In the rows, zero is written as 128.
Where one turn sends some rows of the set: a few examples, then the rows asked:
Vin: [114 146 159 114 124 116 138 132 105 110 117 165  99 111 143 133 111 148
 143 149 135 124]
Kof: [ 90 145 134 118 138 124 119 140 120 152 128 131 146 124  97 122 180 135
 154 110 154 105]
figop: [ 98 122 124 110 132 152 130 143 150 122 142 114 134 131  94 120 111 145
 125 114 154  84]
bise: [109 151 131  98  90 133 154 136 110 111 116 101 134 132 109 132 143 129
 134 109 129 101]
viv: [ 96 131 129 103 136 129 119 123  96 134 130 176 117 131 163 127 120 127
 135 131 118 116]
fim: [120 116 129  95 115 129 138 111 101  97 150 147 109 140 154 126 123 120
 124 123 123 121]
rurop: [107 125 136  85 108 113 140 141 115 153 115 141 104 119 100 134 127 138
 159 110 145 101]
dedor: [ 83 117 142 116 148 127 116 111 155 144 123 133 156 113 105 152 160 123
 152 133 116 116]
rel: [118 163 155 134 125 121 144 132 122 111 113 132 131 102  90 135 151 136
 124 109 145  95]
logoz: [ 88 149 141 134 119 116 146 136 134 134  93 111 123 101 110 128 132 169
 129 146 130 154]
veku: [123 121 176 120 151 110 105 114 120 139 129 135 130 140 102 118 120 134
 158 140 134 147]
tem: [ 96 153 161 138 111 119 122 109 136 110 105 139 122 116 125 146 124 165
 125 157 144 134]
luvi: [133 136 150 111 121 147 132 143 126 156 144 149 144 139 140 124 179 125
 139 135 112 104]
gabet: [ 82 138 120 122 120 103 134 144 150 150 108 104 123 121  89 126 125 126
 155 127 120 124]
vezer: [135 147 146 108 136 153 138 129 123 113 151 139 133 117 133 125 180 118
 122 104 157 121]
zor: [119 144  65 121 130 129 116 130 138 111 120 117 126 109 129 129 135 125
 126 116 135 125]
zade: [123 147 110  97 118 129 144 143 160 131 177 123 100 128 103 131 140 135
 132 127 135 120]
vepi: [109 122 126 146 156 135 158 113 108 123 110  99 128 127 118 126 153 130
 121 120 158 106]
vaf: [129 134 141 112 139 128 104 128 132 141 110  89 125 114 116 140 160  93
 114 120 128 121]
Mer: [147 117 127 103 136 148 132 105 144 109 141 115 110 123 153 135 128 132
  97 123 142 111]
kapa: [ 96 107 138 140 140 145 110 139 146 130 161 153 123  99 137 134 155 155
 116 144 118 121]
povo: [123 142 151 126 160 136 142 104 156 126 125 107 137 129 137 143 173 154
 111 125 150 123]
gez: [135 148 107 110 125 163 117 119 162 135 126 104 122 142 158 113 145 133
 128 123 112 134]
Genu: [115 112 137 123 123 123 146 124 105 111 109 125  92 117 126 122 103 166
 126 144 125 114]
Mun: [103 137 158 121 149 138 105 119 113 153  99 123 136 127  97 123 128 136
 169 137 136 146]
duzu: [138 118 117 115 127 134 139 129 154 140 113  96 103 124 128 129  94 153
 141 133 111 124]
Luket: [119 137 120 110 131 139 126 117 112 129 153 149 161 140 159 128 160 126
 152 114 137 145]
vefop: [121 139 145 120 117 146 149 154 139 129 161 130 114 128 160 138 102 157
 120 130 125 123]
Zolap: [114 132 161 121 125 125  94 130 133 112 138 147 111 124  98 122 165 137
 127 135 100 150]
zez: [105 144 157 123 123 125 109 123 127 139 140 125 151 122 128 114  82 110
 126 141 136 123]
Gimod: [153 127 107 131 152 127 115 127 134 154 153 113 106 117 121 140 161 129
 146 133 131 113]
belep: [ 83 144 129 122 129 144 124 114 128 143 133 160 141 147 157 131 140 126
 134 119 105 158]
Kov: [ 95 146 144 152 121 146 118 103 141 138 115 138 149 138 136 140 142 168
 141 136 125 155]
popet: [109 154 147 119 126 140 112 126 161 124 110 117 122  98  92 127 107 144
 154 111 115 149]
nuso: [124 116 123 125 133 136 112 133 132 124 161 164 125 125 143 155 163 147
 106 141 130 109]
bugup: [110 111 103  94 130 118 157 135 133 133 135 118 127 127 130 151 133 152
 171 114 155 117]
Nava: [ 78 144 151 118 127 130 122 125 136 134 123 100 124 128 127 124  77 130
 126 137 136 123]
gaz: [103 110  89 116 131 131 131 128 146 142 130 132 105 126 138 121 110 104
 160 120 130 117]
pek: [106 134 157 104 113 150 135 150 145 158 162 134 136 108 157 125 113 150
 120 142 127 134]
vegul: [124 139 144 136 126 128 137 138 137 124 156 144 101 133 153 112 129 102
 100 133 146 107]
Gibu: [136 148 114  92 137 136 143 127 127 144 109 101 106 132 133 124 167 148
 117 120 142 156]
zepe: [123 127 149 111 137 129 111 122 143 143 131 121  86 126 132 120  96 166
 124 123 160 124]
bemeg: [120 119 166 105 147 154 146 155 140 137 109  98 137 124 110 127 134 125
 140 102 148 126]
fazot: [116 142 142 117 131 130 110 126 125 123 128 159 129 119 101 142 181 109
 135 137 120 155]
Lur: [ 82 154 118 133 130 126 111 119 133 145 116 124 171 118 129 131 164 147
 136 130 142 147]

Nava goes to fazot
gabet goes to vezer
logoz goes to Luket
Now these:
dedor goes to vegul
bugup goes to vepi
Gimod goes to figop
viv goes to tem
rurop goes to povo
kapa goes to zez

Where one turn sends some rows of the set: a few examples, then the rows asked:
gul: [163 134 160 124 195 108 120 150 140 182 108  63 131 145 149  97]
fak: [127 163 165 157 199 129 121 141 129 179 123  90 115 132 156 112]
Ton: [137  93 152 108 199 128 128 125 136 184 118  62 134 157 155 112]
Dalo: [137 135 131 128 169 117 122 175 129 174 127  99 151 127 171 103]
Tutuf: [156 138 150 106 190 142 124 177 138 181 111  87 144 149 115 115]
nezif: [ 87  99 165 141 168 131 104 151 148 216 100  93 145 142 127 116]
Lekib: [ 97 130 137 145 183 136 153 124 135 189 102 116 160 105 144 108]
geki: [143 131 140 102 174 115 114 137 139 205  82  83 130 111 113 145]
difi: [137 133 136 128 170 117 113 179 129 173 130  94 149 133 168 101]
fulo: [110 103 153 129 227 145 130 164 110 179 120  91 159 134 128 109]
Ven: [ 88 128 163 161 202 128 103 137 125 188 118  85 158 134 132  89]
pada: [ 66 136 158 106 193 129 139 142 135 184 125  61 137 111 119 108]
karas: [106 136 142 131 196 114 117  86 135 198 106  83 138 122 155 111]
zif: [101 117 147 123 197 151 141 154 124 214 121 106 172 101 124 136]
zul: [ 72 131 153  98 199 133 146 144 145 170 136  78 141 120 144 110]
gev: [119 110 141  97 170 137 120 115 140 227 109  75 158 118 120 137]
Feze: [142 136 155 106 193 116  92 151 129 205 100  69 137 115 102 141]
fitom: [155 134 145 106 176 139 133 171 150 182  99  94 136 151 122 114]
manam: [ 77 126 149  88 185 130 156 149 154 195 123  69 145 122 130 103]
muguk: [100 140 134 144 175 107 100 157 106 195 107  99 117 105 157 131]
kotin: [112 165 146 122 195 131 110 149 127 228  97 101 132 111 108 136]
sanev: [104  92 142 128 179 132 149 144 140 182  88 108 135 142 144 108]
Mub: [133 168 151 128 214 108 105 125 133 197 123  92 142 106 157 137]
zupof: [143 101 143  98 208 136 148 123 128 184 123  72 145 141 156 119]
sof: [132 166 154 150 194 131 136 136 131 176 117 103 118 121 161 120]
finu: [128 160 155 134 190  99  99 119 151 199 103  94 125 121 159 127]
dopa: [120 113 153 102 184 132 100 121 135 224 117  61 162 130 115 127]
nezad: [127 128 122 113 174 113 112 183 109 211  93  87 151 118 119 101]
Gif: [172 139 143 113 197 117 149 147 139 183 107  77 141 122 152 112]
Tigog: [ 64 131 154 106 179 124 146 134 143 184 113  70 128 112 125 106]
nim: [104 143 132 142 180 113 103 159 100 194 112 100 122  96 153 131]
miti: [105 140 142 129 216 122 116  90 121 197 122  77 152 117 149 113]
gono: [ 75 125 159  95 188 127 140 156 149 194 126  60 143 131 126  97]
dos: [108 158 149 125 187 123 102 148 137 228  87  96 123 122 109 131]
viki: [ 67 127 158 102 188 127 139 146 152 171 128  73 132 132 144 107]
kezi: [125 126 118 112 167 111 113 178 114 211  87  89 146 117 121 104]

muguk goes to difi
Feze goes to Mub
zupof goes to gev
Now these:
kotin goes to sof
zul goes to manam
sanev goes to nezif

